In the rows, 128 means zero.
Which row each row swaps with, under one turn or mirror
The rows were stretched afterwards, more along some directions than others.
Q_380: 140 153 140 149 120 105 127 139 122 126 138 133 122 121 140 135
Q_298: 121 163 118 146 116 126 101 133 149 157 137 127 123 111 144 123
Q_556: 107 146 136 129 127 115 111 114 140 128 143 137 141 114 142 110
Q_590: 122 117 140 125 121 132 97 132 116 161 139 117 141 123 133 125
Q_286: 124 122 100 133 114 125 138 122 103 119 108 115 143 127 115 135
Q_482: 119 111 131 110 131 106 116 120 120 115 123 111 130 134 131 114
Q_106: 127 137 143 137 134 120 112 149 142 150 124 125 112 114 153 124
Q_651: 135 109 133 128 145 140 134 131 138 119 116 126 142 142 120 112
Q_266: 129 129 150 112 162 145 140 124 125 149 143 131 121 119 116 130
Q_5: 138 111 141 120 136 119 116 141 125 149 130 101 118 114 135 136
Q_521: 115 148 147 138 124 134 108 139 136 158 155 114 125 139 133 128
Q_296: 104 134 145 126 125 79 112 125 136 138 157 126 118 119 136 121
Q_744: 117 121 130 134 109 147 89 136 115 154 134 115 137 129 118 117
Q_220: 131 116 151 128 141 102 142 135 125 161 147 116 120 116 113 143
Q_849: 132 152 110 145 116 109 108 121 122 146 140 126 102 111 140 154
Q_452: 150 131 120 139 124 141 121 131 115 137 124 118 119 121 119 155
Q_859: 135 94 142 142 132 105 126 135 120 128 131 136 147 137 122 121
Q_257: 110 102 136 121 139 97 109 120 131 117 118 139 132 141 139 101
Q_527: 97 164 129 131 107 93 112 125 151 146 161 103 114 122 159 122
Q_934: 106 106 140 114 139 125 126 122 128 132 146 118 119 144 112 117
Q_435: 142 139 124 137 136 96 147 139 125 126 129 109 106 115 141 152
Q_40: 128 154 132 127 135 109 127 133 142 151 151 128 114 104 138 141
Q_10: 119 111 137 122 134 111 107 125 148 140 153 130 124 134 123 122
Q_646: 104 141 116 146 95 118 117 135 123 151 117 126 139 128 132 122
Q_476: 108 133 100 140 112 134 120 122 123 142 117 127 146 121 126 117
Q_304: 123 124 158 117 145 131 128 115 134 133 141 139 139 141 104 108
Q_817: 123 137 152 131 134 149 116 138 144 145 150 127 131 145 120 126
Q_205: 137 133 104 134 133 99 122 112 113 139 133 139 111 124 115 163
Q_58: 120 128 139 143 121 95 109 138 140 160 156 112 113 99 148 146
Q_502: 115 118 137 121 148 87 128 112 108 140 150 129 137 134 127 135
Q_426: 127 114 165 125 149 121 106 134 147 164 156 138 132 116 125 120
Q_979: 123 131 146 119 148 102 119 115 144 161 161 126 129 112 147 131
Q_655: 115 129 108 139 120 70 110 118 129 147 141 123 119 112 143 137
Q_660: 123 119 138 121 149 91 140 121 115 138 149 130 129 129 122 147
Q_459: 121 139 128 119 152 129 153 122 133 127 122 122 132 124 129 119
Q_87: 119 148 102 145 113 162 120 137 135 152 115 128 140 130 111 128
Q_65: 123 115 121 122 126 85 106 113 88 140 140 124 124 115 124 144
Q_19: 134 130 138 132 130 116 104 111 120 144 130 155 128 132 126 135
Q_2: 110 133 126 121 108 85 99 114 103 131 146 114 122 130 143 133
Q_884: 131 115 138 127 145 121 131 132 141 139 140 110 107 134 128 135

Q_296 pairs with -> Q_426
Q_19 pairs with -> Q_646
Q_298 pairs with -> Q_655

Which row each row swaps with, under one turn or mirror
The rows were stretched afterwards, more along some directions than others.
Q_634: 130 136 115 119 135 135 136 132 126 141 147 143 129 132 121 130 141 118 133 120
Q_500: 126 129 114 128 127 125 117 125 134 117 118 121 126 121 143 120 122 120 119 120
Q_807: 131 131 122 136 131 132 138 140 128 130 126 134 131 126 122 147 134 124 142 131
Q_760: 126 127 122 128 126 121 112 126 132 122 123 118 137 127 140 114 123 119 120 118
Q_991: 108 139 145 124 134 121 131 119 121 129 129 134 135 135 135 137 121 114 123 146
Q_887: 127 110 122 120 134 115 141 129 136 124 120 119 120 131 108 135 113 130 128 135
Q_454: 112 137 149 132 134 124 136 116 125 124 132 131 137 146 135 137 118 116 121 141
Q_928: 131 144 115 118 132 137 130 137 123 137 147 139 132 128 124 125 138 120 131 118
Q_607: 116 136 152 127 129 123 133 122 125 119 135 128 129 143 129 133 118 126 122 141
Q_553: 128 135 126 140 128 137 134 139 129 130 124 137 132 129 124 146 134 126 141 133
Q_953: 120 143 119 118 142 135 126 138 129 138 140 142 138 132 126 120 132 125 137 126
Q_586: 130 128 118 131 127 130 116 129 138 128 118 116 132 127 141 112 130 122 112 118
Q_35: 111 135 138 134 131 122 137 121 121 122 128 123 133 148 128 139 118 123 118 152
Q_532: 127 132 114 120 135 135 128 135 120 144 142 148 123 127 120 132 142 123 136 128
Q_959: 129 112 118 119 127 115 143 126 138 127 121 114 119 132 105 134 123 128 127 139
Q_493: 120 126 128 124 140 126 112 130 133 127 115 122 136 123 140 114 119 127 120 115
Q_612: 132 132 108 122 130 133 132 133 121 136 143 140 122 127 117 134 147 126 131 131
Q_749: 132 135 118 119 130 131 129 133 128 142 144 140 126 127 121 128 145 126 134 133
Q_420: 134 112 121 121 131 115 142 127 137 118 124 116 114 125 107 136 128 126 131 137
Q_430: 137 137 124 107 124 119 129 133 131 118 115 131 122 124 126 132 129 121 145 142
Q_701: 133 110 129 117 118 119 140 125 140 128 129 113 119 132 109 125 129 131 121 122
Q_200: 134 139 129 108 134 125 131 130 124 115 109 139 127 123 132 143 127 118 146 144
Q_363: 132 110 122 125 128 125 135 130 137 138 125 115 122 127 107 127 130 135 120 123
Q_160: 129 137 108 114 129 133 133 136 123 134 143 139 119 127 127 127 143 124 126 121
Q_456: 133 133 121 144 134 133 134 140 127 119 122 135 127 126 123 148 132 124 142 134
Q_873: 114 135 153 115 120 114 130 131 130 125 125 131 139 127 146 132 117 118 127 122
Q_74: 116 137 152 109 124 113 139 134 129 127 122 132 139 129 139 142 116 115 128 126
Q_890: 114 143 148 111 116 115 136 128 126 125 127 138 137 119 141 136 118 112 134 126
Q_725: 109 132 144 132 127 128 134 118 127 129 132 123 135 143 133 136 123 126 111 141
Q_543: 142 128 117 119 104 128 132 124 118 118 129 142 119 114 129 146 122 119 132 123
Q_964: 118 127 125 143 119 138 131 128 128 122 129 129 107 130 126 130 131 134 118 119
Q_90: 134 132 108 114 126 129 136 128 120 137 144 143 120 130 123 132 149 121 133 124
Q_46: 137 130 113 122 112 126 142 122 123 113 124 142 110 117 130 150 118 116 126 127
Q_844: 112 141 148 111 117 117 135 130 130 123 127 137 138 119 144 137 115 113 128 120
Q_931: 131 136 124 137 125 134 134 138 124 129 126 143 126 123 124 145 136 125 147 133
Q_9: 113 139 151 114 123 112 132 129 133 129 124 129 138 128 144 128 118 113 130 128
Q_294: 135 141 123 110 122 126 138 125 126 115 118 133 131 130 128 137 131 112 135 138
Q_381: 135 114 119 130 118 120 143 123 135 114 123 114 109 123 117 137 127 129 118 130
Q_69: 109 140 146 122 135 116 129 119 124 126 132 133 140 135 133 135 113 119 128 149
Q_162: 123 129 118 119 134 121 119 133 132 128 116 119 139 132 133 116 122 125 125 122
Q_839: 140 131 111 126 107 129 140 118 118 101 128 141 113 117 129 150 121 114 131 127
Q_981: 113 139 149 115 116 117 140 130 129 129 128 136 142 130 140 133 114 111 126 119
Q_539: 117 136 150 109 117 111 132 133 131 125 128 130 139 127 140 129 119 115 124 120
Q_479: 131 136 123 144 131 140 139 139 128 125 123 141 127 128 128 146 135 121 140 130
Q_279: 106 145 119 115 134 128 139 132 129 135 127 126 134 126 125 127 123 113 123 118
Q_353: 133 132 123 138 132 136 129 144 124 127 123 142 127 127 132 148 132 127 141 124
Q_489: 125 131 116 133 136 130 120 125 131 116 119 120 135 122 138 123 119 118 125 116
Q_104: 133 124 108 127 106 128 140 116 120 116 125 134 117 112 126 145 123 116 129 119
Q_674: 108 139 144 120 133 116 130 118 121 122 128 129 138 137 137 134 120 118 120 147
Q_908: 138 132 114 123 105 120 136 121 122 106 125 134 113 110 129 146 115 115 135 132
Q_766: 131 140 123 115 135 127 130 133 129 126 109 137 131 137 130 136 125 119 136 141
Q_687: 113 138 136 131 132 117 142 110 118 116 126 128 132 141 133 146 121 113 124 152
Q_667: 123 124 125 126 139 124 110 133 132 128 118 118 137 137 135 116 113 128 127 123
Q_878: 137 113 119 118 123 121 142 128 139 123 129 113 107 121 114 133 128 127 121 125
Q_471: 120 135 113 115 138 136 131 134 125 142 141 139 132 129 126 129 136 125 129 121
Q_109: 132 128 119 139 129 130 136 138 128 132 129 138 123 126 120 144 130 126 146 131
Q_263: 114 136 147 135 117 125 140 118 132 126 139 123 134 139 128 131 121 122 111 141
Q_48: 128 132 124 114 126 126 134 123 129 120 110 129 125 124 130 134 133 119 137 133

Q_931 pairs with -> Q_890
Q_454 pairs with -> Q_634
Q_667 pairs with -> Q_878
Q_279 pairs with -> Q_964
Q_873 pairs with -> Q_807

Which row each row swaps with, under one turn or mirror
The rows were stretched afterwards, more along some directions than others.
Q_921: 140 155 146 134 121 132 102 167 124 138 137 147 129 112 119 134 150 150
Q_919: 137 160 117 78 134 149 123 164 129 103 136 101 126 144 83 139 150 138
Q_7: 144 122 125 107 148 141 107 176 113 151 116 132 137 129 121 127 157 157
Q_197: 144 142 153 125 124 126 112 154 116 139 141 152 121 116 143 134 140 140
Q_519: 126 138 135 111 118 150 124 153 108 149 128 148 112 113 109 127 152 155
Q_453: 151 121 129 112 135 143 103 162 101 145 122 127 142 124 131 133 162 156
Q_412: 147 153 125 106 131 166 112 162 139 138 106 101 137 122 104 151 147 121
Q_987: 136 143 159 122 136 124 96 155 121 143 138 146 126 107 126 131 148 153
Q_232: 159 140 120 96 138 144 128 161 138 143 94 111 144 137 125 130 153 121
Q_863: 153 162 133 90 130 154 112 163 122 119 150 116 123 124 69 143 151 147
Q_190: 127 139 153 109 158 147 138 151 116 122 97 112 153 158 125 137 155 130
Q_960: 125 120 124 82 109 123 147 147 133 126 112 101 143 148 133 131 157 121
Q_332: 142 122 135 134 111 132 127 158 125 133 134 150 127 109 92 125 129 145
Q_171: 130 148 141 118 143 173 109 169 140 117 128 127 162 108 59 130 161 137
Q_659: 144 159 123 118 116 142 117 164 113 115 128 138 123 132 108 139 183 149
Q_443: 156 119 148 85 119 121 136 128 128 127 116 109 162 137 113 108 154 112
Q_726: 140 125 168 107 134 159 84 156 122 115 128 121 135 124 125 128 151 122
Q_605: 136 152 140 95 148 131 150 156 124 110 92 108 144 142 107 147 160 131
Q_592: 155 111 147 90 125 121 135 130 127 121 122 113 165 134 105 106 161 121
Q_588: 163 119 126 114 116 139 95 170 104 123 128 125 139 111 132 139 168 146
Q_808: 136 119 133 136 109 131 120 158 119 129 147 144 127 113 100 129 134 144
Q_880: 129 144 119 76 111 136 155 143 131 122 110 78 149 154 118 131 162 125
Q_355: 144 119 129 120 101 126 122 160 128 135 142 145 125 101 93 131 131 138
Q_175: 148 130 164 96 129 146 94 151 139 124 118 124 127 139 137 140 151 123
Q_572: 136 147 156 123 147 168 93 177 134 128 135 145 150 97 66 128 153 147
Q_662: 150 122 131 120 143 137 109 174 100 145 124 138 130 114 127 125 162 159
Q_477: 143 154 134 76 133 160 129 158 125 111 137 100 133 138 75 138 152 142
Q_231: 148 117 143 135 109 134 110 154 125 136 143 152 134 103 97 134 131 141
Q_682: 138 134 134 108 131 128 152 145 119 120 83 109 147 133 120 137 145 122
Q_373: 162 118 152 87 110 135 123 134 124 124 122 110 161 131 107 116 159 114
Q_181: 139 120 143 132 119 134 120 152 118 131 148 136 131 107 89 133 129 143
Q_952: 127 147 149 118 140 167 93 176 137 121 136 141 149 110 67 131 163 139
Q_617: 162 140 134 100 145 153 113 160 136 140 99 120 145 120 115 135 159 121
Q_499: 118 132 130 80 124 134 147 137 126 118 120 83 141 150 126 136 159 134
Q_427: 128 132 116 86 112 130 140 137 134 123 119 89 135 163 117 111 155 116
Q_785: 145 163 129 84 139 162 123 158 124 122 145 113 122 132 78 137 145 143
Q_146: 159 123 152 94 110 131 132 132 126 111 132 118 156 129 115 123 156 111
Q_480: 147 121 138 136 115 135 118 154 122 131 130 137 132 96 87 134 130 138
Q_886: 130 149 145 141 121 136 104 149 112 140 146 149 123 119 112 111 150 138
Q_278: 158 116 144 86 110 123 138 126 128 126 119 117 158 137 107 117 152 118
Q_989: 132 130 146 110 147 128 141 145 124 128 82 114 153 152 126 136 148 129
Q_449: 126 159 142 122 146 174 90 174 123 122 140 137 155 99 70 128 161 140
Q_147: 156 118 146 88 109 126 138 134 127 116 117 110 166 134 105 109 165 119
Q_812: 136 155 137 129 126 163 116 170 110 112 133 139 137 131 101 150 173 140
Q_545: 132 126 146 103 151 139 149 150 121 116 88 94 150 156 129 138 154 120
Q_757: 158 143 117 91 139 148 122 169 142 143 100 115 140 132 104 137 146 126
Q_81: 127 132 128 100 128 139 130 154 106 134 124 136 112 121 106 109 147 152
Q_796: 134 149 131 131 117 149 121 171 107 119 127 136 125 134 114 151 170 141
Q_966: 152 135 125 115 142 167 94 187 113 128 134 119 141 100 112 154 165 154
Q_871: 137 147 126 126 120 153 120 171 110 113 132 133 113 129 105 159 166 145
Q_217: 148 125 140 131 108 135 120 158 123 135 142 139 127 102 93 133 125 143
Q_206: 166 115 141 92 111 128 127 133 117 110 122 109 158 128 107 117 168 122

Q_146 pairs with -> Q_355
Q_796 pairs with -> Q_232
Q_682 pairs with -> Q_588
Q_519 pairs with -> Q_175

